(in the rows, 128 means zero)
Where one turn sends some rows of the set: a few examples, then the rows asked:
vur: [122 136 127 153 104 118 123 120 118 115 147 103  90 132 150 164 115 112]
bados: [129 144 146 120 104 116 115  97 107 105 137 112 102 113 134 161 102 116]
Bivak: [102 165 124  93 102 148 131 138 124 131 124 108 115 127 123 141  99  96]
naku: [136 101 116 124 126 126 125 139 105 132  95 141 110 104 109 133 135  95]
nalum: [111 141 143 142 127 145 172 155 115 112 117 148 151 133 116 123 105 148]
fanim: [114 144 126 143 112 141 135 148 115 136 123 165 172 148 130 116 107 132]
Mugol: [118 121 132 142 145 118 165 140  98 112 167 120 111 118 123 144 115  88]
Fudin: [114 146 127 134 116 165 128 134 114 126 137 148 164 148 148 101 114 137]
gepas: [165 129 132 146 113 111 101 124  83 121 135 138 119 131 126 134 138 105]
Lim: [130 118 132 124 120 115 143 102  88 119 166 119 108 137 144 127 114  82]
zatu: [106 158 114 130 101 142 126 125 145 136 119 111 112 141 143 150 101  99]
barut: [108 115 114 106 150 127 131 134 104 123 165 127 143 141 124 146 103 152]
vonel: [ 98 161 108 101 101 139 144 137 126 127 130 100 108 141 125 138 104 100]
zimu: [129 124 139 109 158 147 150 141 106 111 148 127 123 135  97 142 105 150]
gek: [169 133 138 142 120 108 101 130  91 127 145 131 117 123 131 136 140 110]
Keru: [133 104 107 101 150 122 117 134  94 125 134 132 130 102 103 143 133 119]
lero: [158 131 143 152 122 115 125 118  91 103 135 120 108 105 125 115 150 115]
pogan: [145 127 122 154 104  83 116 126  82 118 127 144 128 125 128 139 128 101]
Fimi: [114 163 123 108 104 149 116 103 135 129 129 106 118 133 144 140  99 107]
boba: [133 104 105 135 152 132 147 150 104 119 146 117 103 125 107 138 144 113]
Ponez: [114 148 131 141 114 154 138 154 119 133 121 163 164 150 134 119 103 127]
Dode: [116 134 122 122 129 147 129 137 104 130 151 138 168 150 143 121 110 159]
diso: [138 127 128 165 107  95 135 118  85  98 121 134 116 112 127 121 137 102]
Nanu: [124 120 111 151 108 125 114 135 127 117 110 109  90 118 131 163 131 123]
bomes: [124 149 131 135 118 155 153 124 111 110 134 145 156 155 122  92 119 145]
Tafa: [ 94 152  99 101 103 147 135 137 128 126 120  96 109 131 127 129 117 107]
nopa: [126 100 106 151 124 127 132 141 106 136 139 120 102 134 144 131 140  84]
sot: [115 146 122 124 114 150 151 120 111 106 129 143 158 155 128  95 114 149]
refe: [124 145 125 135 120 157 127 135 110 132 141 149 166 158 138 103 118 140]
furag: [ 98 135 131 144 125 138 144 157 114 132 132 152 170 132 142 132 102 141]
leg: [110 153 107 124 103 141 137 125 148 124  95 110 105 132 123 143 110 111]
doriz: [130 139 134 119 132 155 156 134 106 109 137 134 149 151 115 112 113 165]
Befo: [132 132 130 120 108 122 107 112 115 108 101 119 100  97 115 159 118 128]
saru: [158 131 140 157 116 120 119 119  84 101 129 128 110 115 125 116 147 107]
parif: [136 128 128 159 111  83 142 121  96 100 124 130 115 104 124 124 138 110]
gati: [114 149 131 141 111 138 163 137 115 115 115 160 162 146 117 105 107 135]
Nopuz: [115 158 115 102 105 149 126 101 137 118 105 106 111 124 124 134 109 120]
Pizu: [115 121 136 110 142 106 136 121  87 119 156 137 138  92 120 148 106  96]
Sogat: [117 149 126 133 110 142 162 140 118 114 111 158 155 157 114 112 101 138]
tov: [141 121 140  97 121 112 135 100  87 115 122 140 116 107 108 130 111  92]
tedu: [148 127 124 150 109  75 118 134  94 127 132 140 125 122 128 146 129 105]
ner: [ 83 111 122 134 149 127 141 150 111 124 150 133 147 111 139 145 104 135]
bak: [ 98 157 113  95 105 155 122 137 126 130 115 104 118 114 126 131 114 103]
Tur: [102 123 146 136 154 148 160 159 116 110 133 134 127 107 110 142 106 135]

Sogat moves to Ponez
Tafa moves to vonel
And these:
Keru moves to boba
tedu moves to gek
saru moves to diso
Nanu moves to vur
gati moves to fanim
Tur moves to ner
leg moves to zatu
tov moves to naku
Dode moves to doriz

Where one turn sends some rows of the set: a few examples, then the rows asked:
fuge: [132 133 123 173 127 151 141  85 151 152 108 132 153 143 126 130 121 100
 125 108 128 108 123 129 157 115]
Numo: [133 118 126 145 100 154 135  93 148 131 106 138 163 153 133 143 125  98
 106 105 133 103 130 131 149 119]
vonev: [125 113 158 137 154 103 119 118  96 129 166 139 110 107 112 139 125 122
 119  70 146 109 141 131 144 126]
Giv: [118 124 109 115 137 120 115  69 135 141 134 150 114 146 158 166 172 106
  93 109 108 123 156 125 134 100]
Velo: [156 107 120 122 121 129 102 120 120 130 128 139 115 103 166 122 187 118
 114 129 121 106 146 112 144  94]
Zon: [109 118 115 129 135 118 143  97 163 134 144 127 130 161 147 161 165 101
 102 115 126 139 168 129 141 101]
lafo: [138 145 147 143 119  98 140 129 129 155 130 169 122 108  97 143 141 127
 114 123 113 124 139 140 104 104]
tinap: [137 135 135 135 108 111 164 121 135 161 123 170 138 107 104 147 136 104
 121 132 142  97 120 125 125 112]
fuba: [141 117 117 156 103 139 138  98 143 150 111 138 153 151 139 141 106 107
  95 113 135 122 130 125 157 138]
dabuk: [140 105 106 126 140 146  77 116 106 149 141 142 104 112 157 124 186 115
 119 116 114 131 118 130 144 109]
rovad: [105 102 102 127 114 100 124 122 106 146 127 148 100 132 128 129 158 122
 121 119 135 160 101 149 169 136]
teb: [ 98 117 105 150 151  84 118 124  97 145 147 142 130 125 126 138 158 123
 127 100 149 153 106 155 165 123]
mup: [144 114  93 123 128 139  92 115 105 151 131 135 119 111 144 125 191 131
 134 128 100 126 133 132 131 110]
Reta: [132 122 119 178 114 157 131 107 134 157 112 153 154 150 108 125 129 113
 103 114 156 115 124 151 149 122]
fel: [120  88 156 133 158 101 135 118 112 141 175 126 122 122 100 148 134 139
 117  96 148 111 140 148 133 104]
gifef: [116 108 147 150 157  99 135 126 106 144 161 128 116 106 102 134 118 132
 125  92 143  93 143 154 143 107]
Kek: [140 101 108 113 117 148  91 107 105 153 127 141 117 109 157 129 192 118
 124 117 137 117 134 146 148  84]
Vazis: [113 100 138 130 158 104 111  99 123 133 163 114 102 116 108 153 123 124
 135  72 127 116 132 153 144 127]

Kek moves to vonev
Reta moves to Velo
tinap moves to Giv
And these:
Numo moves to dabuk
Zon moves to rovad
fuba moves to mup

Where one turn sends some rows of the set: a few examples, then the rows asked:
baz: [131 113 125 110 130 133 162 127 156 135 138 152 109 117 142 111  79 156
 179 147 117  79 138 120 113 129]
Nafa: [148 126 118 104 131 124 149 100 101 133 164 175 155 118 158 125 130 137
 139 106 135 117 125 102 104 152]
medet: [131  85 105 118 142 132 118 106 128 168 134 161 118 122 135 105 120 143
 104 141 139 100 151 135 145 100]
teza: [116 116 115 123 139 126 136 108 153 141 153 139 152 134 129 133 147 159
 119 161 139  76 117  95 132 135]
fim: [152 118 132 105 139 146 134 137 141 118 142 161 121 161 168  89 130 106
 162 109 127  93 107 131  91 123]
bul: [124  93 135 105 152 149 159 150 156 111 133 126 117 158 135 120 117 131
 151 138 113  64 134 151 114 103]
pizo: [140  85 129 116 134  98 155 129 155 139 113 137 134 132 105 123  95 131
 126 140 149  65 175 144 111 125]
zikom: [147  93 130  94 156 148 144 120 119 134 126 156 160 141 159 129 144 112
 118  90 144 125 158 162 122 124]
bubo: [139 122 141 116 145 109 163 142 108 133 126 125 179 122 145 128 112 150
 151 102 143  98 141 148 101 163]
lomir: [147  96 135  98 161 143 147 124 114 129 129 151 169 144 167 122 133 114
 115  90 136 121 147 164 116 122]
Fedep: [111  85 144 121 126 142 109 106 126 169 108 171 129 105 147 103 114 133
 112 135 141  99 159 133 122 137]
potip: [130 122 140 114 140 105 159 149 112 137 120 120 179 130 131 125 123 148
 148 101 140 101 149 138 103 159]
sos: [146 100  91 102 156 134 124 123 153 146 151 152 114 146 138 110 123 125
 110 133 145  94 137 137 140  87]
tis: [ 95 116 126 131 130 150 102 120 129 138 148 139 143 110 142 113 147 145
 121 143 140  83 109 120 122 132]
rimag: [148 111 120 105 140 113 153 106 170 136 156 155 139 144 131 143 125 152
 136 156 155  73 123  83 114 137]
gaf: [126  84 155 123 136 109 149 112 148 138 110 146 138 130 114 138 130 153
 106 138 154  63 178 127 121 130]
kobep: [148  99 148  89 147 146 161 116 166 128 137 181  94 155 164 118 111 136
 139 128 117  81 148 109 120 109]
zese: [153  99 134 112 132 146 143 136 141 125 111 152 126 139 153  95 104 113
 179 114 142  88 140 166  82 136]
tovug: [157 129 155 105 130 132 152 135 163 125 122 159 129 150 165 107 119 130
 180 112 146  84 129 120  87 161]
Bama: [110  91 180 118 139 134 125 122 135 141 115 151 142 139 141 135 153 153
 109 132 159  67 145 111 109 148]
rora: [154 131 132 102 139 121 153 102 112 132 160 175 161 119 173 124 126 136
 135 100 135 119 125 109 109 151]

tovug moves to fim
gaf moves to teza
And these:
lomir moves to bubo
Nafa moves to zikom
kobep moves to bul
tis moves to Fedep
sos moves to pizo

Where one turn sends some rows of the set: a few examples, then the rows asked:
Ruk: [150 146 164 122 157 154 121 108 122 120 108 120 100 117 123 114 152 128
 146]
Roz: [116 149 107 111 122 120 112 119 144  87 142 151  95  99 117 138 150 141
 129]
Lufat: [117 106 133 127 109 103 114 150 124 145 136 114 155 139 128 110 135 129
 140]
Girar: [113 148 107 116 122 119 115 118 149  85 142 152 102 104 121 147 150 139
 124]
von: [129 110 136 134 149 113 136  98 104 132 121 118 118 144 122 143 122  90
 113]
Lil: [122 111 130 132 106 101 120 152 123 148 140 111 152 142 122 110 136 133
 137]
fadem: [130 141 156 156 121 138 133  96 154 109 149 116 112 149 120 150 124 135
 144]
palat: [120 110 136 129 106 107 120 152 123 147 134 118 156 144 122 113 136 138
 134]
Mazos: [155 118 154 139 143 113 165 145 146 135 130 152 101  86 129 126 151  98
 152]
vite: [154 121 150 135 147 111 167 149 144 136 133 154  97  85 127 122 146 103
 151]
mor: [129 139 153 152 118 139 132  93 156 112 150 121 109 150 116 153 125 133
 140]
Kesu: [113 111 133 122 104 102 120 151 129 144 135 113 154 142 122 116 137 137
 140]
susu: [125 111 142 128 151 114 140 101 102 132 122 123 117 146 114 141 124  89
 116]
fil: [154 148 166 122 155 151 120 106 126 123 114 124  95 116 131 112 155 129
 142]
Tef: [152 117 155 135 145 110 166 142 147 138 130 158 101  86 128 127 146 100
 146]
kitid: [156 117 152 138 140 107 165 146 146 139 137 156 104  87 127 125 147  97
 146]
lorov: [113 146 105 118 123 117 114 113 142  83 144 152 103 103 125 142 147 146
 128]
dur: [133 115 131 135 152 117 140 104 102 134 119 115 117 145 119 135 125  88
 115]
nosip: [119 107 134 123 110 103 117 150 122 143 142 115 155 143 122 112 140 133
 140]
Mog: [153 114 156 142 142 114 164 147 144 142 131 152 106  92 127 128 146  89
 145]
sona: [120 114 129 127 104 103 118 152 126 145 141 112 153 139 128 112 139 135
 140]
kar: [152 119 150 140 143 117 163 141 142 138 130 160 105  82 123 122 145  98
 152]
Lavi: [154 120 154 139 140 116 164 152 144 139 135 154 100  89 124 125 149  99
 152]
Gopi: [118 149 108 115 129 126 116 117 144  82 141 149  94 101 126 142 154 137
 123]
lan: [114 151 103 110 124 121 117 118 147  86 140 150 103 104 124 143 148 142
 124]
Boker: [115 146 108 111 121 119 113 117 143  83 142 149 101  96 127 142 149 140
 126]
noka: [111 149 106 112 121 123 114 116 151  84 143 149 102 104 122 134 144 142
 124]
roda: [154 118 153 137 140 116 164 148 144 138 133 154 102  84 122 128 144  97
 150]
Nopes: [117 106 132 126 109 103 128 150 121 142 140 114 155 143 122 109 136 134
 139]
Biti: [154 114 148 132 141 112 167 148 144 138 133 155 106  90 124 125 147  93
 154]
rom: [111 149 107 117 122 114 111 116 147  83 143 150 106 103 123 142 148 144
 133]
govef: [115 150 107 113 122 126 112 120 139  82 145 153  99 106 122 138 144 140
 123]
Temaz: [112 149 105 117 121 118 112 115 148  84 144 146  99 105 126 142 149 140
 128]
fer: [152 145 165 125 158 147 120 107 119 124 111 121  95 121 134 111 153 127
 143]
Giveb: [132 113 137 132 148 115 140 102 100 138 119 119 121 142 121 140 125  87
 114]
nibez: [117 108 133 127 109  98 118 151 122 145 137 110 151 143 127 112 140 129
 137]
Daf: [156 120 151 138 143 114 167 149 147 133 132 154  98  87 128 121 143  99
 147]
pimo: [156 114 153 136 144 120 164 144 146 136 133 161 106  89 130 128 143  96
 147]
zikup: [156 146 163 125 152 152 124 110 119 125 110 122  97 121 130 113 156 127
 148]
sogi: [112 148 107 111 120 123 112 116 143  79 144 147 104 103 128 139 146 139
 131]
Nik: [124 139 152 152 116 139 134  97 152 109 153 115 116 150 119 152 123 136
 141]
Vopid: [114 112 134 131 106 106 114 148 122 141 141 112 153 147 126 117 143 138
 137]
Nud: [120 137 155 153 120 140 132  96 153 106 148 113 117 148 120 152 119 129
 143]
Mur: [150 145 168 127 160 147 120 103 125 124 115 126  95 119 128 113 156 133
 143]
Dunu: [118 104 130 125 111  99 117 153 127 144 137 110 153 138 123 111 134 127
 140]
pegiz: [126 139 149 151 124 143 135  97 157 116 150 115 112 153 113 149 123 135
 144]
gaz: [117 105 130 121 111 104 115 154 122 144 138 113 154 142 126 114 141 131
 137]
Malur: [128 110 139 126 144 117 137 101 101 133 119 118 118 146 121 142 124  90
 113]

nibez moves to Temaz
Roz moves to Biti
noka moves to kar
And these:
Boker moves to kitid
lorov moves to Daf
Girar moves to Lavi
Dunu moves to rom
roda moves to nosip
pimo moves to palat
von moves to fadem
Gopi moves to Mog
Mur moves to dur
Malur moves to mor
fil moves to Giveb
susu moves to pegiz
Tef moves to Lil

